fufi: [129 107 117 124 162 144 150 147 121  81 150 123  97 109]
Sido: [136 144 132 130  97 174 224 194 110 165 159  99  87 130]
pugo: [116 155 121 107 153  67 119 235 119 132 144 134 136 162]
kig: [139 124 153  91 113 114 133 173 192 198 170 119 141  93]
Kepet: [137 131  87 136  98 138 119 113 149 121 143 124 116 105]
Bop: [129 136 119  97 125 192 170 173 119 198 133 114 139 118]
next: [192 170 173 119 198 133 114] : [139]
has: [117 124] : yes

gitoz: [147 101  87 102 118  99 145 153 143 117 158 138 193 103 100 123 139  80
 155 174 120 115 145 116 131 152 119 139 108 149 151 117 174 142  99 139
 110]
kibuv: [120 101  72 102 128 105 152 151 145 120 160 130 197  98  94 138 137  71
 163 169 105 114 142 101 122 156 132 143  92 139 144 111 220 161  98 131
 116]
sipab: [185 153  90  97 168 149 207 136 203 101 114 169 179  85 109  95 127  99
 215 216  86 131 119 108 149 116 152 115 139 145 127 123  68 163  15 245
 170]
count gitoz: [175] : 0
next: [115 145 116 131 152 119 139 108 149] : [151]

buto: [202 147  65 108 148 114]
visi: [168 149 175 152 168 168]
ruta: [130 155 177 151 161 155]
nugan: [167 141 176 143 162 198]
Lev: [136 148 147 142 164 135]
Zapu: [146  23  62 213  79 145]
has: [168 149 175] : yes
count visi: [168] : 3
has: [135 164 142 147] : no

nupa: [108 108  42  42 127 108]
vav: [106 178 186 121 165  80]
suvi: [142 105  64 150 143 105]
nisa: [ 24  43 114 108  42  95]
tokig: [162  86  92 103  83 147]
bime: [ 87 154 100 115 192 100]
vufig: [165 198  51 120  68  66]
fus: [127  95  24 114  42 109]
next: [ 87 154 100] : [115]
count suvi: [142] : 1
next: [142 105  64 150] : [143]
count bime: [87] : 1
perm: [108 127  42  42 108 108] : nupa
perm: [ 83  86  92 103 147 162] : tokig
count nupa: [42] : 2

bisop: [ 39 136 108  58]
Gitem: [ 39 136 107  58]
Vomig: [ 92 107 173 116]
ralel: [ 83 150  67 139]
perm: [116 173 107  92] : Vomig
perm: [ 39  58 107 136] : Gitem
has: [ 83 150  67] : yes
next: [ 83 150] : [67]

Mesiz: [ 30 159 103 140 230 232 121  68 205]
rilo: [ 40 145 155 160 110 149 131 103 138]
gof: [159  68 140 231 232 121 103  30 205]
rofup: [ 40 145 155 160 110 149 104 103 138]
perm: [ 40 103 104 110 138 145 149 155 160] : rofup
perm: [230  68 140 205 121 103 159 232  30] : Mesiz
perm: [160 110 149 104 103 138  40 145 155] : rofup
perm: [205  68 121 232 230 140 103 159  30] : Mesiz
perm: [138 103 104 149 110 160 155 145  40] : rofup
has: [138 103 104] : no
perm: [ 30  68 103 121 140 159 205 231 232] : gof

nal: [ 41 137  90  96 141 161 139 122 118 138 138 143 126 112 137 100 179 110
 155 138 225 195 117 147 134 154 118 177 200 182 137 104 133 169 144  67
 127 115  90 136 146 146 162  84 183 148 137]
Diseg: [ 92 112 100  85 195 165  96 116 154 129 177 101 141 143  96  76 118  79
 108  93 179 156  74 148  79 141 135 122 182 176 114 100 161 145  85 135
 175 127  87  95 142 121 109  78 133  98 155]
lutav: [146 132 192 128  79 156 173 160  64  94  44  91 149 178  85 167 144 184
 101  84 168 141 195 129 172 128 147 126 168 155 167 108  66 114 108 149
  71 133 152  84 113  66 138 180 138 141  66]
rurul: [156  88 164 117 125  95 146 148  85 180  96 202  87  68 234 164 117 144
 192 213  50 113 147  93 134  96  94 151  52  62 141 118 107  98  92 136
  64 109 118 228 107 191 144 126 119 164 124]
rova: [166  97 101 163 117  90 106 101 158 159 198 124 117  95 130 148  45  88
 117 127  48  67 113 118  77 114 127  86  70  84  96 142 165  84 116 149
 180 128 151 138 137 148  73 145  40 122 166]
Mub: [121 172  89 189  65  97 174 128 151 121 135 134 121 114 134 200 111 131
 121 128 125 131 206 129 192 132 120 116 121 104 129 163 124  74 141  88
 142 116 140 122 137 107 135 225 105 157 123]
Goges: [134  63 170  94 116 148 122 139  97 145 135 108 128 140 105 143  34 129
  91  92 132 116 150 112  97 123 136 100 138 142 151  78 126  92  98 152
 117 141 131 104 118 117  73 129  62 113 121]
Sutu: [ 85  58 136  83 120 164 127 140 103 150 154 117 124 127 112 156  55 110
 103 122 153 143 154 150 107 144 119 124 169 164 137  89 148  88 112 116
 128 122  94 110 122 134 136 137  77 125 153]
next: [116 121 104] : [129]
count Sutu: [136] : 2
next: [92 98] : [152]

duso: [ 92  85  55 139 238 163]
buzug: [  2 123 128 166 242  75]
bota: [168  82 166 128 241 144]
Feb: [ 16 115  95  68 189 110]
Mosuk: [168  82 116 192 241 147]
kekan: [196  92 150  75 238 142]
vegob: [241 241 241 241 166  44]
has: [241 242] : no
count vegob: [241] : 4
next: [128 166] : [242]

rul: [135 108  72 114 104]
mefu: [152 115 113 139  82]
lufan: [107 107 167 167 107]
Dap: [134 106 113 167 108]
Gokip: [124 117  37 137 130]
gugas: [116 108 139 168 153]
Fakam: [124 117  38 137 130]
sifid: [142 109 201 159 109]
Muzir: [126 137  51 105 144]
Bidi: [126 109  58 159 127]
meno: [126 109 196 159 127]
Led: [117 109  76 164 143]
has: [ 37 117 124] : no
next: [109 196] : [159]
count Led: [144] : 0
perm: [ 37 124 137 117 130] : Gokip
count lufan: [106] : 0
has: [159  58 109] : no
next: [142 109 201] : [159]

sava: [122 137  92 187 147 111  79]
pepi: [ 70  69  70 139 139  70  70]
tolo: [182 182 165 115 182  59 182]
seg: [153 159 244 140 140  31 140]
Kug: [141 180 144 125 143 137 170]
has: [ 92 187 148 111  79] : no
count tolo: [59] : 1
count pepi: [139] : 2
count seg: [140] : 3
count pepi: [69] : 1
count tolo: [182] : 4

koz: [ 71  72 205  71]
tena: [129 129 185 185]
pemu: [195  87 127  71]
tize: [72 72 72 72]
zuku: [ 71  71 205  71]
kopun: [195  87 144 130]
Mov: [100  74 114 143]
has: [ 87 195] : no
count tena: [185] : 2
count tize: [72] : 4
count zuku: [71] : 3
perm: [ 71 205  71  71] : zuku
next: [100  74] : [114]
count kopun: [195] : 1

Dufaf: [101 110 144  95 139 135 170 133 126 134 140 130 122 111  83 128 129 129
 118 130 134 121 120 138 120 147 140 145 111 111 123 152 133 125 109 160
 138 125 105 141 156 127 101  93 111 131 156 123 128 144]
foma: [157 155 103 115 115 183 143  74 117 101 128 114 122  80 120 160 149 158
 152 117 126 120 159 127 178  66 131  88 135 152  73 101 170  91 134 109
 138 117 117 103 106 141 135 176  92 148  87 104 128 134]
rav: [140 144 129 138 128 156 160 101 109 133 120 125 145 156 111  93 128 138
 129 123 132 123 134 121 110 127 125 111 141  83 130 111 101 133 139 120
 118 105  95 122 130 170 111 147 134 126 135 144 140 152]
kup: [202  43 127 145 127 191 148  45 108 121 146  98  88  88 242  81  79 158
 159 168 164 167 121 127  98 156 123 116 127 129 173  62 101 193 150 109
 169 101  93 103  99 148 169 160 129 148  87 141 115 193]
vepu: [123 121  93  95 144 134 111 133 140 156 110 101 105 130 111 125 138 135
 138 120 147 128 156 120 128 140 141 127 123 152 101  83 160 170 127 122
 118 133 145 130 144 132 111 125 129 109 111 139 129 134]
perm: [ 83  93  95 101 101 105 109 110 111 111 111 111 118 120 120 121 122 123
 123 125 125 126 127 128 128 129 129 130 130 131 133 133 134 134 135 138
 138 139 140 140 141 144 144 145 147 152 156 156 160 170] : Dufaf
next: [123 134] : [121]
perm: [152 140 144 135 126 134 147 111 170 130 122  95 105 118 120 139 133 101
 111 130  83 141 111 125 127 110 121 134 123 132 123 129 138 128  93 111
 156 145 125 120 133 109 101 160 156 128 138 129 144 140] : rav

Gumi: [100 148 122 102 222 177]
mera: [100 148 148 102 222 177]
sezib: [182 182 183 125 182 125]
misag: [100 103 222 148 148 177]
Kol: [142  62  87 113 111 114]
count misag: [103] : 1
perm: [125 125 182 182 182 183] : sezib
count sezib: [183] : 1
perm: [177 148 148 222 103 100] : misag
perm: [ 62  87 111 113 114 142] : Kol
perm: [100 102 148 148 177 222] : mera
perm: [177 222 102 148 148 100] : mera

Fulo: [134 153 164 143 151 144 134 152 105]
liv: [105 153 145 164 134 146 143 134 151]
gogi: [153 153 170 163 153 135 171 135 153]
count liv: [164] : 1
next: [134 146 143] : [134]
perm: [105 134 153 164 143 151 144 134 152] : Fulo
count gogi: [153] : 4

Tob: [146 155 125 121 124  95 114 127  92 151 116 132 131 113  99 108 110 135
 142 139 146 115 118 132 151  83 141 149 116 148 131 132 127 158 121 157
 130 137 156 101 150 114 136 160 157  98 125 131]
Kova: [102 120 184  78 177  67 213  53 141 104  88 141 104 103 199  98  60 134
 137 142 185 173 101 150  82  60 191  54 200 152 179  69 124 215  65 167
  99 144  85 107 113 202 152 123 152  79 121  72]
Kepu: [104 113 175  82 158  75 191  68 136 106 105 127 101  92 178  95  72 126
 137 139 165 165 115 135  97  67 178  65 176 156 167  89 126 187 119 161
  91 124  88  96 100 182 149 115 140  88 126  78]
Golen: [ 98 124  92 124 119 105  97  92 132 120 132 114 142 120 112  87 147 106
 146 114 108 103 135 141 130 115 103 138  81 134 145 148 124 142 134 135
 119 120 100  81  76 126 116 110 135 107 130 114]
tuler: [139 146 106 112 157 142 107 116 129 118  95 178 156 182 131 173  90 131
  92 114 116  78 102 134  87 171 140 144 124  89  73  99  74 113 183 109
 136 157 138 161 191 140  98 130 110 147 104 172]
dop: [165 115 199 138 116 148 194 192 108  62 130 109  72 140 147 160 111 159
 112 155 170 163 118  94 143 107 154  89 212 135 131  98 165 111  68 120
 135 118 164 184 172 114 161 155 124 138 130 111]
ziri: [157 159 129  73 129  71  78 109  85 162 140 150 141  85  76 107  57 120
 142 145 111  84 149 110 162  76 187 169  69 186  88 164  87 132 126 188
  73  99 156  42 150 123 137 141 134 108 136 162]
pafez: [151 131 131 153 145 117 136 114 131 127 138 129 132 118 141 159 152 134
 137 116 137 141 126 134 134 118 138 137 127 149 132 132 117 151 118 137
 130 117 126 128 144 122 149 123 128 143 136 143]
ras: [118 119 112 121 131 148  90 121 165 157 179 135 157 115 125 134 145 108
 140 124  76 120  87 102 171  89 144 134 124  74 140  99  73  90 162 136
  98  97 107  93  88 143 123  89 101 167 153 158]
fili: [165 115 199 138 116 148 194 192 108  62 130 109  72 140 147 160 111 159
 112 155 170 163 118  94 143 107 154  89 212 135 131  98 165 111  88 120
 128 136 148 205 194 158 156 143 113 155 126 126]
gar: [126 129 137 118 152 134 136 114 153 134 138 149 144 136 151 141 118 128
 131 132 123 132 143 137 117 149 151 128 131 137 127 134 117 132 143 138
 117 130 117 126 127 159 131 116 122 145 137 141]
has: [116 148 131 132] : yes
next: [102 134  87 171 140 144 124  89  73  99  74] : [113]
count Golen: [120] : 3
perm: [141 137 145 122 116 131 159 127 126 117 130 117 138 143 132 117 134 127
 137 131 128 151 149 117 137 143 132 123 132 131 128 118 141 151 136 144
 149 138 134 153 114 136 134 152 118 137 129 126] : gar

Fol: [ 99 122 199 152 133 163  72 121  80 116  87 165 177 155 107  99 125  83
  85 197 130  98  86 149 139 166 194  57 139 142  28  95 143 195 137  41
 109 177 143]
bule: [108 136 149 142 148 159  87 122 105 135 103 152 160 157 122 128 138 126
 106 160 139 120 120 156 156 136 163 105 141 153  81 118 118 152 127  95
 121 168 144]
tobil: [143  91 148 108 131 140 108 132 129 110 191 141 149 135 145 116 101 120
 134 110 135 165 125 144  79 173 143 141 137 170 118 143 122 119  92 120
 120 122 139]
zuro: [ 99 122 199 152 133 163  72 121  80 116  87 165 177 155 107  99 125  83
  85 197 130  98  86 122 139 166 194  57 139 142  28  95 143 195 137  41
 109 177 143]
Feno: [144 143 120  91 134 149 108 120 137 143 110 141 145 116 101 165 125 148
 143 170 118  92 141 139 135 120 140 110 131 122 135 191  79 173 108 120
 132 122 129]
count Feno: [120] : 4
next: [149 142 148] : [159]
has: [143  95  28] : no
has: [144 168] : no
count bule: [151] : 0
perm: [ 79  91  92 101 108 108 110 110 116 118 120 120 120 120 122 122 125 129
 131 132 134 135 135 137 139 140 141 141 143 143 143 144 145 148 149 165
 170 173 191] : Feno

Fetiv: [123 149 144 132  80 222  66 116  59 109 172 232  77 112 184 119  11 161
 203  86]
Faf: [124 137 144 132  81 145 167  92  99 129 129 122 153 113 150 154 148 103
 154 113]
vamim: [184 193 153 153 193 100 173 166 190 120 120 124 137 144 129  81 193 167
  92 111]
next: [184 119] : [11]
count vamim: [120] : 2
has: [232  77 112] : yes
next: [124 137 144 129  81 193 167  92] : [111]
has: [116  59 109 172] : yes

fusut: [202 225 185 109 156]
tegin: [100 169  70 156 136]
tadez: [ 50  96  88  80 159]
zona: [140  67 166  58  90]
gur: [175 215 241 184 115]
galab: [156 202 225 109 184]
perm: [109 156 185 202 225] : fusut
has: [166  67 140] : no
has: [242 184] : no
next: [202 225 109] : [184]
has: [156 202] : yes

kidod: [ 92 104 145 170 138 122 181 131 125 115 143  85 144 168 159 151  78 179
 142 165 116  81  62 132 142 139 110  86 207 113 160 157 127  98]
Buga: [135 130 115 139 134 128 142 124 124 125 126 121 126 125 127 124 124 129
 119 128 127 121 140 136 129 127 128 121 127 136 119 116 126 122]
solig: [112 127 144 141 112 139 102 105 148 106 122 139 124 121 128 134 164 132
 163 126 133 126 152 118 151 133 124 143 128 120 126 116 123 132]
Fis: [164 133 112 133 148 126 127 116 143 118 123 144 151 126 104 121 141 128
 124 102 106 126 105 128 112 139 163 124 152 120 122 134 132 140]
boli: [112 127 144 141 112 139 102 105 148 106 122 139 124 121 128 134 164 132
 163 126 133 126 152 118 151 133 124 143 128 120 126 116 123 104]
perm: [115 116 119 119 121 121 121 122 124 124 124 124 125 125 126 126 126 127
 127 127 127 128 128 128 129 129 130 134 135 136 136 139 140 142] : Buga
perm: [104 123 116 126 120 128 143 124 133 151 118 152 126 133 126 163 132 164
 134 128 121 124 139 122 106 148 105 102 139 112 141 144 127 112] : boli
perm: [102 104 105 106 112 112 116 118 120 121 122 123 124 124 126 126 126 127
 128 128 132 133 133 134 139 139 141 143 144 148 151 152 163 164] : boli

dizub: [ 59 117 152 183 119 115]
gobe: [138   1 239  77 136  43]
toso: [134 106 221  69 107 149]
tov: [124 126  89 108 106 120]
vedaz: [143 109  75 129 112 105]
mufef: [116 142 188  36 143 135]
nar: [143  76 112 129 105 109]
Rik: [152 117  59 152 143 101]
dobi: [105 144  85 136 158  69]
Zemus: [ 80  69 113 183 115 188]
next: [183 115] : [188]
perm: [ 75 105 109 112 129 143] : vedaz
next: [183 119] : [115]
next: [152 117  59 152] : [143]
count Rik: [144] : 0

nofe: [245 185  67  79 126  66]
luzev: [ 60 128 203 148 155  94]
ror: [190  64 163  69 118 174]
Dese: [ 59 128 203 148 155  94]
zule: [ 12 115 155 234 150 135]
folu: [127 151  57 214 137  54]
Bemu: [151  57 213 137 146 184]
rez: [122 102  69  55 132 123]
kop: [195 111  14  85  76 134]
supa: [168 136  68  68  68 168]
Mizu: [ 63  77 169  94 109 183]
sekil: [ 57 213  54 127 137 151]
perm: [ 69 102 122 123 132  55] : rez
perm: [214 137  54 127 151  57] : folu
perm: [184 151  57 213 137 146] : Bemu
count supa: [68] : 3
count folu: [138] : 0
next: [151  57 214 137] : [54]
perm: [ 94  60 128 203 148 155] : luzev

bav: [ 75  75  75 134 141 113]
tegod: [ 80 119 131 186 151 106]
riv: [ 76 113  75 134 141  75]
Soliz: [116 223 145 155 150 174]
nosen: [179 126 167  94 149 197]
count bav: [75] : 3
perm: [113 141 134  75  75  75] : bav

